In the data rows, zero lies at 7.5, halfway between 7 and 8.
Every row has a hidden score. In each pair, how much higher is the second row's than the first's? 20 means about the same, 40 much higher and 0 much lower. The score is a weighted sum of the row's numbers plus the product of two more (or one squared), each taken from its middle value.
[7 8 5 7 6 8 8 7 8 7 8 8 5 8 3 6]
[11 5 5 3 8 10 3 12 5 6 10 11 7 8 4 3] 4
[7 0 6 2 8 9 3 11 6 4 10 9 6 8 4 3]
[4 10 7 11 8 10 9 6 10 9 6 8 10 6 10 10] 11
[6 10 12 9 8 1 11 4 9 9 6 3 9 3 12 10]
[3 10 8 11 8 10 9 5 10 9 7 8 10 13 10 11] 18
[3 10 7 11 8 10 9 6 9 8 6 8 10 13 10 10]
[7 11 9 9 7 2 11 4 8 9 6 3 9 8 11 10] 25
[12 1 7 3 9 10 3 12 6 5 10 12 6 9 4 3]
[7 10 11 9 7 4 11 5 9 8 7 3 10 7 11 10] 20
[7 9 9 9 6 2 11 4 8 8 6 3 9 7 12 10]
[14 2 7 3 10 10 3 12 5 5 11 11 6 7 4 3] 16
[7 10 10 9 9 2 11 5 9 8 7 3 9 13 12 10]
[6 11 8 10 8 6 10 5 9 10 6 6 8 8 10 10] 23
[8 8 9 10 8 6 10 6 8 8 6 6 8 11 8 9]
[6 10 12 9 8 2 11 4 9 8 5 3 8 3 12 10] 19
[3 11 5 11 7 11 9 5 10 8 6 8 10 2 10 10]
[10 6 6 3 8 10 3 12 5 6 10 12 6 8 3 3] 18
[4 6 8 11 5 9 9 6 10 10 6 8 9 11 11 10]
[11 5 4 3 9 10 3 12 5 5 11 12 6 4 4 3] 20
[6 3 7 2 6 8 3 10 6 5 9 8 5 8 4 3]
[7 11 13 9 7 2 11 4 8 9 6 3 9 4 12 10] 12
[7 11 7 9 8 4 11 5 8 9 6 4 9 8 11 10]
[7 9 10 9 7 5 11 4 9 8 6 2 8 4 11 9] 9
[5 10 6 10 7 9 10 6 9 9 6 8 6 9 5 10]
[4 10 5 11 6 10 9 5 9 9 6 8 10 3 10 10] 15
[5 10 6 8 7 10 6 6 9 9 5 9 8 7 5 8]
[6 5 7 10 6 8 9 7 7 8 7 8 7 11 6 9] 20
[5 7 8 11 5 7 10 5 10 9 5 6 11 11 11 10]
[3 10 9 12 6 10 9 5 9 8 6 8 10 6 10 10] 20
[15 7 7 4 9 8 5 8 4 6 9 8 3 8 4 3]
[6 10 7 10 6 8 10 5 9 9 6 8 5 10 4 10] 34
[9 5 6 3 8 10 3 13 5 6 10 12 5 8 3 3]
[7 9 12 9 7 2 11 5 9 8 6 2 9 6 11 10] 20
[7 11 12 9 8 2 11 4 8 9 6 3 9 2 11 10]
[8 12 12 9 7 2 11 4 8 10 6 3 8 5 12 10] 22
[8 7 6 3 8 10 3 12 5 6 11 12 6 7 4 3]
[7 10 10 9 9 2 11 4 8 8 7 2 9 13 11 10] 25
[7 11 12 9 6 2 11 4 9 10 6 3 9 5 12 10]
[5 5 7 10 6 6 10 5 9 9 6 6 8 10 11 10] 21
[11 4 4 3 9 10 3 13 4 5 10 12 6 6 4 3]
[6 10 8 10 7 7 10 5 8 10 5 8 5 10 5 10] 23
[6 9 7 11 7 9 10 6 9 9 6 8 7 8 7 10]
[14 2 5 3 8 10 3 12 4 5 10 11 6 7 4 3] 16
[6 5 7 10 6 4 10 4 8 8 7 4 9 11 9 10]
[9 5 4 3 8 9 3 12 6 5 10 11 5 4 5 3] 14
[7 8 10 11 8 8 10 5 9 8 5 7 9 10 10 10]
[8 6 6 3 8 9 3 12 6 6 10 11 6 7 4 3] 21
[7 10 11 9 7 3 11 5 9 8 6 3 9 6 11 10]
[7 11 13 9 8 2 11 4 8 9 6 3 9 3 11 10] 22
[7 10 10 9 9 2 11 5 8 8 7 3 9 14 12 11]
[13 2 5 3 9 11 3 12 5 5 10 11 7 7 3 3] 17
[10 5 6 3 8 10 3 12 4 7 10 11 7 9 4 3]
[9 7 6 3 8 10 3 12 5 6 10 12 6 7 3 3] 5
[8 10 8 9 6 1 11 5 8 9 6 3 9 8 12 10]
[14 2 7 3 10 10 3 12 5 4 10 11 6 8 3 3] 18
[6 11 9 9 8 2 11 5 8 9 6 3 9 8 12 10]
[9 7 6 3 8 10 3 12 6 7 11 12 6 6 4 3] 11
[9 6 6 3 8 9 3 12 5 6 10 12 6 7 4 3]
[5 11 8 11 8 10 9 5 10 9 7 8 11 6 10 10] 18
[13 2 5 3 9 10 3 12 4 5 10 11 6 6 4 3]
[7 9 6 10 8 8 10 6 7 9 6 7 5 8 6 10] 26
[4 11 5 11 7 10 9 6 10 8 6 8 10 3 10 10]
[10 7 5 3 8 10 3 12 4 6 10 12 7 7 4 3] 23
[5 9 8 11 7 10 9 5 9 9 6 8 10 7 9 10]
[5 10 8 10 7 10 9 6 10 9 6 8 10 13 9 10] 19
[9 7 7 9 9 8 9 7 7 8 7 8 6 11 6 9]
[7 11 12 9 7 2 11 5 8 9 7 2 9 5 12 10] 25
[5 10 8 10 7 8 10 6 8 9 6 7 4 10 4 10]
[3 11 4 11 7 10 9 6 10 9 6 8 10 3 10 10] 16
[8 5 6 3 8 10 3 12 7 6 10 11 4 8 4 3]
[8 6 5 3 8 10 3 10 7 6 9 10 6 5 5 3] 20
[6 11 12 9 8 2 11 4 8 9 6 3 9 2 12 10]
[14 3 6 3 10 10 3 13 5 5 10 11 6 7 4 3] 14
[4 10 7 10 7 10 9 5 9 8 6 8 8 12 7 10]
[7 10 10 9 8 2 11 4 8 8 7 3 9 13 12 10] 16
[11 5 6 3 8 10 3 13 5 7 10 12 6 8 3 3]
[14 2 7 3 9 10 3 12 5 5 10 11 6 9 3 3] 15
[3 10 5 11 6 10 9 5 9 8 6 8 10 4 9 10]
[8 1 7 3 8 8 3 12 7 5 10 11 4 9 4 3] 33
[7 12 10 9 7 2 11 4 8 9 6 2 9 8 11 10]
[7 9 11 9 6 4 11 5 8 9 7 2 8 6 10 10] 21
[14 3 5 3 9 10 3 12 4 5 9 11 7 7 4 3]
[7 11 9 9 7 2 11 4 9 9 6 3 9 8 11 11] 21
[13 2 5 3 8 10 3 12 5 5 11 11 7 7 4 3]
[8 11 12 9 7 2 11 4 9 10 6 3 9 5 11 10] 22
[15 2 7 3 9 10 3 12 5 5 10 12 6 7 4 3]
[7 12 13 9 7 2 11 4 9 9 6 3 8 5 11 10] 22
[8 5 5 3 7 9 3 12 5 6 10 11 6 6 4 3]
[7 9 6 11 7 8 9 6 8 9 7 7 6 7 8 10] 18
[8 9 13 9 6 2 11 5 8 9 7 2 8 5 11 10]
[7 10 10 9 8 2 11 4 8 8 7 2 9 13 12 10] 22
[9 7 5 3 8 9 3 13 5 6 10 11 6 8 4 3]
[3 10 8 11 7 10 9 5 10 9 6 8 10 13 11 10] 15
[4 10 7 11 8 10 9 6 10 9 6 8 10 12 10 10]
[6 5 5 3 7 9 3 12 7 6 10 11 4 8 4 3] 27
[7 10 13 9 8 2 11 4 9 8 6 2 9 2 12 10]
[9 7 6 3 7 10 3 12 5 6 10 12 6 6 4 2] 21
[11 2 5 3 8 10 3 11 6 5 11 10 6 8 4 3]
[13 2 5 3 8 10 3 12 5 5 11 12 7 7 4 3] 18
[6 9 6 11 7 9 10 6 8 8 6 6 5 7 7 10]
[4 11 7 11 8 8 10 5 10 10 6 7 10 7 10 10] 19
[7 10 12 9 7 2 11 4 8 9 6 3 9 3 11 10]
[10 5 5 3 9 10 3 12 5 6 11 12 5 8 4 3] 18
[6 10 7 10 7 7 10 6 8 8 6 8 4 10 5 9]
[13 2 6 3 10 10 3 12 5 5 10 12 6 7 3 3] 7
[7 9 13 9 7 3 11 5 9 8 7 2 9 5 11 10]
[5 10 7 10 7 10 9 6 10 9 6 8 8 13 8 10] 20
[10 4 5 3 9 10 3 13 5 5 10 11 6 5 4 3]
[7 11 9 8 8 2 10 4 9 9 6 3 9 8 11 10] 22
[5 10 7 11 8 10 9 5 10 10 6 8 10 6 10 10]
[13 2 5 3 9 10 3 12 5 5 10 11 6 7 3 3] 21
[13 2 5 3 9 11 3 12 5 5 11 12 7 6 4 3]
[6 10 11 9 8 2 11 5 8 9 5 3 9 3 12 10] 28
[5 6 7 10 6 7 10 6 7 8 7 7 7 11 6 9]
[15 2 7 3 10 10 3 12 5 4 10 12 6 9 4 3] 12
[8 5 6 3 8 10 3 12 6 6 10 12 4 8 4 3]
[8 7 8 10 8 8 9 7 7 9 7 8 6 11 7 9] 21
[8 0 7 2 7 9 3 12 5 3 12 10 7 8 4 3]
[13 2 5 3 9 10 3 12 5 5 10 11 6 7 4 3] 9
[9 5 6 3 8 10 3 12 6 5 10 11 4 8 4 3]
[11 5 5 3 8 10 3 12 5 5 10 11 6 5 4 3] 19
[8 9 8 9 6 2 11 4 9 9 6 3 9 7 12 10]
[5 10 7 10 7 7 10 6 8 9 6 7 4 10 5 9] 25
[6 10 7 10 7 7 10 6 8 8 6 8 5 10 5 9]
[7 10 13 9 7 2 11 4 8 9 6 2 9 5 12 10] 12
[7 0 7 2 7 8 3 11 5 4 11 9 6 7 4 3]
[6 11 12 9 8 1 11 5 9 9 6 2 9 3 12 10] 14
[7 9 8 9 7 4 11 5 8 9 6 4 7 9 9 9]
[6 10 12 9 7 2 11 4 8 9 6 2 9 2 11 10] 20
[10 5 5 3 10 10 3 13 5 5 10 12 6 4 4 3]
[7 11 8 9 8 1 11 4 9 10 5 3 9 7 12 10] 25
[5 9 8 11 7 9 9 5 8 8 6 7 6 8 7 10]
[3 10 8 11 7 10 9 6 9 8 6 8 10 6 10 11] 15
[7 10 10 9 8 2 11 5 8 8 7 2 9 13 12 10]
[10 5 6 3 8 10 3 13 5 7 10 12 7 9 4 3] 21
[6 9 7 10 7 8 9 6 9 9 6 8 6 11 6 10]
[9 7 6 3 8 10 3 13 5 6 10 11 6 8 4 3] 18
[5 11 7 11 7 10 9 6 10 9 6 8 10 6 11 10]
[8 8 9 9 8 4 10 6 8 8 7 4 9 13 10 10] 24
[2 10 9 11 7 10 9 5 10 8 5 8 9 6 10 10]
[6 10 13 9 8 2 11 4 9 9 6 3 9 3 11 10] 15
[8 9 10 9 8 2 11 4 9 8 6 3 9 13 11 10]
[7 2 6 2 7 9 3 10 6 5 10 8 6 8 4 3] 25
[8 7 11 9 7 3 11 5 8 8 6 2 9 10 10 10]
[6 10 7 10 7 8 10 6 8 9 6 7 5 9 6 10] 20
[13 2 5 3 8 10 3 13 5 5 10 11 7 7 4 3]
[10 0 6 3 9 9 3 13 6 5 11 10 4 9 4 3] 21
[5 10 7 10 7 9 9 6 9 9 6 8 6 12 6 10]
[6 10 7 10 6 8 10 6 9 9 6 7 5 9 4 9] 27
[13 3 5 3 9 10 3 13 4 5 10 11 7 7 3 3]
[7 8 10 9 8 4 10 6 9 9 6 3 9 11 10 10] 22
[8 0 7 3 8 8 3 11 6 5 10 10 4 9 3 3]
[7 10 11 9 7 3 11 5 8 9 6 2 9 3 11 10] 15
[13 2 5 4 9 10 3 12 5 6 10 11 6 7 4 3]
[5 5 8 10 6 7 10 5 9 8 6 7 9 11 10 9] 29
[4 10 8 11 8 10 9 5 10 9 6 8 10 13 10 10]
[7 9 7 10 7 8 10 6 8 8 7 8 4 11 5 9] 30
[4 10 8 11 8 10 9 5 10 9 6 8 10 13 10 11]
[4 10 8 11 8 10 9 5 10 9 6 8 10 13 10 10] 20
[11 4 5 3 9 11 3 12 5 5 10 11 6 5 4 3]
[4 5 7 11 5 8 9 6 10 10 6 7 9 11 11 10] 20
[6 11 12 9 8 2 11 4 9 9 6 3 9 3 12 10]
[14 2 7 3 9 10 3 12 5 4 11 12 6 9 3 3] 23
[14 2 7 3 10 10 3 12 6 4 10 12 6 9 4 2]
[5 10 7 11 7 9 10 5 8 9 5 7 6 9 5 10] 22
[4 10 4 11 7 10 9 5 10 9 6 8 10 3 11 10]
[6 7 7 10 5 6 10 5 9 9 6 5 10 12 11 9] 21
[4 10 7 11 8 10 9 6 10 9 6 8 10 13 11 11]
[9 7 6 3 8 10 3 12 5 7 10 11 6 7 4 3] 31
[8 10 8 9 6 2 11 4 8 9 7 3 9 7 11 10]
[9 7 6 3 8 10 3 12 5 6 10 12 6 7 4 3] 18
[7 12 9 8 8 2 11 4 9 9 6 3 9 7 12 10]
[11 5 4 3 9 10 3 12 4 5 10 12 6 5 3 3] 16
[8 9 8 9 6 2 11 4 9 8 6 3 10 7 11 10]
[7 11 13 9 7 2 11 4 9 10 6 3 9 5 12 10] 17
[7 7 8 10 6 5 10 4 9 9 5 4 10 12 11 10]
[7 9 7 10 7 8 10 6 9 9 6 8 6 8 5 10] 27
[10 5 5 3 9 10 3 12 4 5 10 12 6 5 3 3]
[6 5 7 9 7 3 11 5 8 8 6 4 9 11 11 10] 21
[2 10 8 11 7 10 9 5 9 8 6 8 10 7 11 10]
[6 10 6 9 6 8 10 6 8 8 7 7 5 9 4 8] 30
